(in the rows, 128 means zero)
Rotation paths and how fast each direction turns (degrees per step):
Each turn is a multiple of 5 degrees from 10 to 175, or 0.
Each row of a path follows its step; steps can be skipped.
path 1
step 0: [117 136 123 142 131 131 128 127 133 141 124 121 126 124 129 128 133 127
 133 125 126 132 127 129 126 136 131 118 118 131 123 127 131 128 127 124]
step 1: [123 134 134 128 127 117 127 121 136 127 129 117 120 131 129 132 132 128
 134 125 126 136 132 135 127 137 130 123 131 120 135 121 130 120 128 126]
step 2: [127 137 125 125 139 123 123 120 124 132 135 126 127 126 128 129 130 136
 128 121 125 133 132 131 125 131 132 117 133 132 136 131 127 138 133 135]
step 3: [129 125 126 119 131 122 127 120 126 128 120 125 130 131 128 124 140 132
 123 119 134 132 122 133 129 135 135 128 125 137 136 130 121 124 120 130]
step 4: [134 126 142 130 129 121 123 121 122 132 126 125 141 124 125 130 137 136
 124 127 126 123 136 128 132 124 130 134 130 128 135 129 127 132 121 128]
step 5: [137 115 127 124 136 127 125 132 130 124 130 124 134 125 133 128 130 137
 125 120 131 130 132 120 144 125 132 131 128 130 125 128 122 125 133 128]
step 6: [128 119 127 129 127 134 129 123 125 130 126 125 129 134 131 124 130 142
 129 128 122 116 127 116 131 133 120 133 122 124 127 138 127 128 125 123]
step 7: [128 127 122 142 125 123 127 136 139 132 138 127 133 133 134 127 125 131
 128 125 130 121 133 122 126 129 131 137 120 123 126 127 122 123 121 130]
step 8: [121 125 133 131 122 126 131 130 129 132 135 124 124 134 140 130 119 136
 123 127 130 129 125 125 131 132 120 127 126 121 127 126 136 125 134 142]
step 9: [123 134 116 131 132 120 130 125 128 128 132 135 130 133 131 127 122 130
 117 135 131 121 129 129 126 143 123 123 122 130 128 122 130 128 133 129]
step 10: [125 140 127 122 111 120 125 128 129 133 125 129 137 133 127 123 127 128
 127 130 140 138 130 127 127 134 122 126 126 130 131 127 132 127 129 130]
step 11: [122 135 126 132 127 126 126 117 128 132 128 130 139 119 136 128 130 128
 126 135 130 134 127 137 136 125 127 132 135 135 132 126 131 126 140 125]
[130 131 129 128 128 125 126 131 129 127 131 127 131 131 125 127 127 125
 130 126 128 127 130 127 128 127 127 129 129 126 130 127 127 132 128 128]	130
[128 131 126 126 131 125 130 127 125 126 129 126 131 129 128 129 127 129
 129 130 128 132 128 130 126 127 128 128 127 129 128 129 132 126 126 129]	45
path 2
step 0: [124 133 130 132 128 132 122 122 128 125 118 135 136 126 138 120 124 132
 132 121 135 131 131 130 129 132 129 126 131 130 132 131 141 126 138 123]
step 1: [127 125 129 140 132 121 121 123 128 125 129 124 125 137 131 127 129 124
 118 131 121 130 134 122 119 139 131 128 126 132 134 133 131 126 138 124]
step 2: [125 131 129 133 132 133 128 118 136 126 121 139 121 121 133 127 118 127
 125 125 122 133 130 132 128 124 138 125 132 124 138 136 133 131 132 128]
step 3: [122 126 130 132 133 118 127 129 135 138 127 130 127 125 137 127 127 117
 118 130 133 131 132 128 125 133 125 129 117 134 133 139 128 128 129 123]
step 4: [127 132 128 130 125 136 124 119 130 126 120 128 123 122 131 117 124 114
 127 131 123 134 123 136 131 131 129 128 127 129 130 133 129 114 133 132]
step 5: [122 120 122 141 127 130 133 122 130 129 129 127 124 118 133 131 137 125
 121 125 130 128 134 121 128 135 125 131 120 130 136 136 124 125 127 136]
step 6: [119 130 119 125 131 132 128 122 132 119 120 129 137 120 139 126 129 116
 135 122 122 129 127 128 133 126 125 125 126 127 135 130 135 123 132 124]
step 7: [123 131 122 135 130 125 127 126 129 126 124 123 130 131 127 124 141 124
 123 125 137 131 136 120 131 137 130 135 131 134 131 138 134 125 139 128]
step 8: [127 129 120 129 128 137 125 117 129 123 126 134 131 129 133 128 134 122
 122 126 118 134 123 124 125 130 137 116 133 124 133 133 128 130 138 124]
step 9: [123 125 132 133 130 125 121 130 134 122 124 137 126 128 138 131 134 122
 124 124 139 135 137 128 129 131 135 131 130 134 135 136 127 139 128 128]
step 10: [128 136 125 125 128 133 117 125 130 126 120 132 120 131 140 123 126 121
 119 126 126 130 120 131 122 133 122 124 123 131 126 134 134 128 139 122]
step 11: [128 128 135 148 129 131 124 129 131 123 119 131 121 126 129 127 132 122
 117 125 125 131 129 123 129 132 131 131 128 133 131 134 129 123 121 134]
[124 127 129 127 129 127 130 124 126 131 129 125 127 125 125 129 127 125
 130 128 128 127 128 129 130 127 129 130 125 127 129 129 126 125 129 128]	35
path 3
step 0: [129 130 121 138 130 127 136 123 126 129 130 137 129 126 128 127 116 137
 127 120 123 126 121 132 127 121 135 132 124 124 133 129 129 124 131 121]
step 1: [119 131 124 126 123 126 128 123 122 134 135 126 126 134 133 130 122 137
 124 126 133 127 125 127 125 121 134 122 131 130 135 123 124 114 131 124]
step 2: [137 133 125 134 123 126 123 122 128 127 126 123 120 124 137 132 112 135
 126 130 136 129 128 125 131 124 131 123 133 132 128 129 127 124 122 130]
step 3: [135 135 124 135 121 128 134 118 135 124 127 131 124 126 127 134 126 132
 138 128 129 127 129 128 123 125 128 123 119 128 131 129 116 119 128 129]
step 4: [130 129 121 130 129 133 133 124 132 127 130 123 125 130 127 136 128 124
 129 131 133 125 128 141 128 127 133 114 132 133 132 135 128 116 129 119]
step 5: [136 129 128 135 130 144 133 121 127 130 130 131 124 128 135 135 124 127
 129 126 134 120 122 132 123 124 126 128 139 124 130 123 126 129 126 123]
step 6: [126 134 127 139 124 135 126 112 123 125 134 128 128 130 120 139 125 129
 122 127 123 130 125 131 120 126 131 129 128 125 127 126 130 123 127 130]
step 7: [129 130 132 130 127 125 124 123 128 128 133 117 122 130 127 136 119 120
 122 121 130 131 120 131 122 134 129 129 133 131 130 129 119 119 134 125]
step 8: [133 133 132 131 127 128 125 131 122 123 128 126 120 124 120 138 118 122
 137 128 135 127 119 130 128 120 123 127 130 135 131 121 124 126 126 130]
step 9: [131 133 127 134 132 130 131 132 130 128 127 137 130 119 116 137 126 129
 126 120 127 130 120 132 126 127 133 125 126 128 124 127 121 116 121 125]
step 10: [128 126 134 127 121 136 133 134 124 127 126 125 131 130 123 136 129 137
 123 122 140 124 118 133 126 132 133 123 129 129 133 125 126 119 131 124]
step 11: [133 131 126 131 126 145 131 127 123 125 121 127 124 125 122 129 116 129
 118 122 135 131 127 121 130 126 131 125 132 133 133 124 129 129 128 133]
[127 127 127 128 129 130 127 123 126 128 130 127 131 128 129 129 128 123
 130 127 125 128 127 130 127 129 125 130 129 128 128 129 129 131 130 127]	45
path 4
step 0: [132 130 134 131 130 127 128 137 130 124 133 126 120 118 138 125 135 119
 118 133 130 127 128 123 135 130 129 121 127 133 125 125 135 125 127 134]
step 1: [125 129 128 125 134 127 132 131 116 137 131 135 123 123 127 131 126 129
 135 126 126 135 124 131 135 117 124 128 135 125 128 132 119 138 128 126]
step 2: [120 132 134 123 129 131 129 128 125 124 125 128 128 130 120 129 137 128
 121 132 133 128 137 138 124 130 136 131 128 132 126 133 135 125 129 114]
step 3: [132 128 126 121 122 130 123 125 132 134 120 130 118 129 124 131 131 126
 117 122 118 133 124 124 123 126 137 125 129 126 132 123 123 130 131 138]
step 4: [123 126 120 130 134 134 130 132 133 135 127 123 132 128 125 128 125 133
 133 143 123 131 132 128 128 129 127 133 128 131 115 127 124 126 120 133]
step 5: [126 121 124 139 120 125 129 125 125 121 129 142 126 132 130 132 135 124
 129 131 140 127 128 127 123 130 131 122 123 126 123 127 123 128 133 130]
step 6: [135 135 133 128 134 125 138 127 128 135 128 128 137 132 131 124 123 124
 125 123 124 132 128 136 125 125 130 126 123 116 129 134 120 119 126 131]
step 7: [127 123 129 125 126 122 118 126 134 129 130 125 139 122 126 134 135 133
 129 129 137 132 120 135 128 125 123 137 126 131 131 126 137 127 124 134]
step 8: [131 131 137 131 124 130 130 118 126 118 128 123 122 119 140 128 131 132
 132 130 125 125 127 117 126 127 133 130 134 129 128 134 119 123 129 131]
step 9: [128 120 120 132 131 127 132 132 125 128 130 129 128 129 123 117 121 135
 128 114 132 130 133 125 134 124 133 135 130 128 125 135 132 132 118 128]
step 10: [124 124 132 135 135 124 128 125 134 126 124 129 130 133 128 138 126 138
 123 132 128 130 132 123 131 133 131 121 129 127 139 127 135 126 136 118]
step 11: [138 132 124 131 125 134 124 126 129 131 122 128 122 130 140 127 124 128
 127 124 120 123 129 132 115 126 123 132 121 129 132 126 130 140 123 126]
[128 129 125 127 128 130 131 131 128 129 126 127 130 129 129 125 129 130
 131 126 124 129 125 131 128 128 127 130 126 129 127 130 126 129 126 126]	145
[126 130 127 128 129 125 126 129 128 126 127 127 130 133 130 130 130 130
 127 130 129 126 126 128 127 128 128 129 131 129 125 131 128 130 131 127]	130
path 5
step 0: [123 133 128 131 132 133 133 124 125 132 118 132 120 127 130 126 120 130
 116 129 111 135 127 130 127 130 125 130 122 134 130 129 129 131 129 125]
step 1: [129 134 125 137 129 134 119 135 117 135 129 123 133 133 138 126 132 123
 126 126 138 133 131 132 121 126 129 127 127 122 132 135 127 123 130 131]
step 2: [125 125 129 123 133 133 138 129 128 138 126 138 134 130 120 130 125 135
 129 136 136 129 125 125 119 130 123 137 128 138 126 131 123 133 128 124]
step 3: [120 127 129 133 133 131 131 131 113 119 122 129 125 125 134 134 128 125
 129 128 125 125 128 125 129 137 127 127 131 122 123 129 131 116 130 121]
step 4: [128 130 125 122 128 123 122 127 126 133 126 122 127 125 121 128 128 129
 122 135 134 123 125 133 126 123 120 128 143 126 134 141 124 132 132 126]
step 5: [128 121 125 122 130 138 133 117 116 128 133 130 125 129 132 126 122 126
 126 132 131 125 127 122 127 129 137 128 130 130 126 120 135 137 130 122]
step 6: [124 131 136 130 114 128 129 136 121 132 129 121 125 124 133 133 131 131
 126 136 120 128 130 131 137 127 132 133 128 129 132 138 129 128 123 126]
step 7: [128 125 121 128 130 131 122 126 129 139 123 132 134 128 127 126 126 117
 115 121 124 121 129 128 120 128 131 123 127 138 129 135 134 131 130 127]
step 8: [127 131 130 131 131 130 127 127 119 125 124 128 140 134 134 134 119 125
 133 142 131 128 130 133 127 126 133 139 121 128 131 124 124 129 130 132]
step 9: [120 129 129 126 132 133 135 127 126 135 127 132 129 122 126 133 139 135
 117 131 117 131 125 128 122 125 126 128 130 128 126 131 123 119 135 130]
step 10: [129 123 126 138 130 126 121 131 125 132 139 126 132 131 130 128 119 121
 123 129 136 126 130 128 125 137 125 132 136 127 127 127 128 120 136 120]
step 11: [129 136 138 118 131 128 135 125 130 126 121 131 129 123 129 129 126 130
 123 138 131 132 123 130 123 128 127 136 137 126 131 128 131 135 125 118]
[129 126 129 126 131 129 126 127 127 130 129 129 127 128 123 129 128 130
 126 126 124 127 127 128 125 127 126 127 126 129 128 127 129 129 127 125]	155
[128 127 127 128 130 128 129 127 126 127 128 125 128 126 129 127 129 127
 127 123 129 128 132 127 127 128 129 129 127 129 123 126 130 128 131 128]	160
[133 127 129 129 128 125 130 129 126 130 127 127 130 124 127 128 129 130
 127 129 129 127 129 128 129 126 127 131 127 123 130 129 128 128 126 129]	155
[131 126 126 126 126 130 127 128 129 128 128 130 131 128 125 124 128 126
 129 129 132 126 130 130 128 128 126 128 127 129 130 126 129 129 131 126]	125
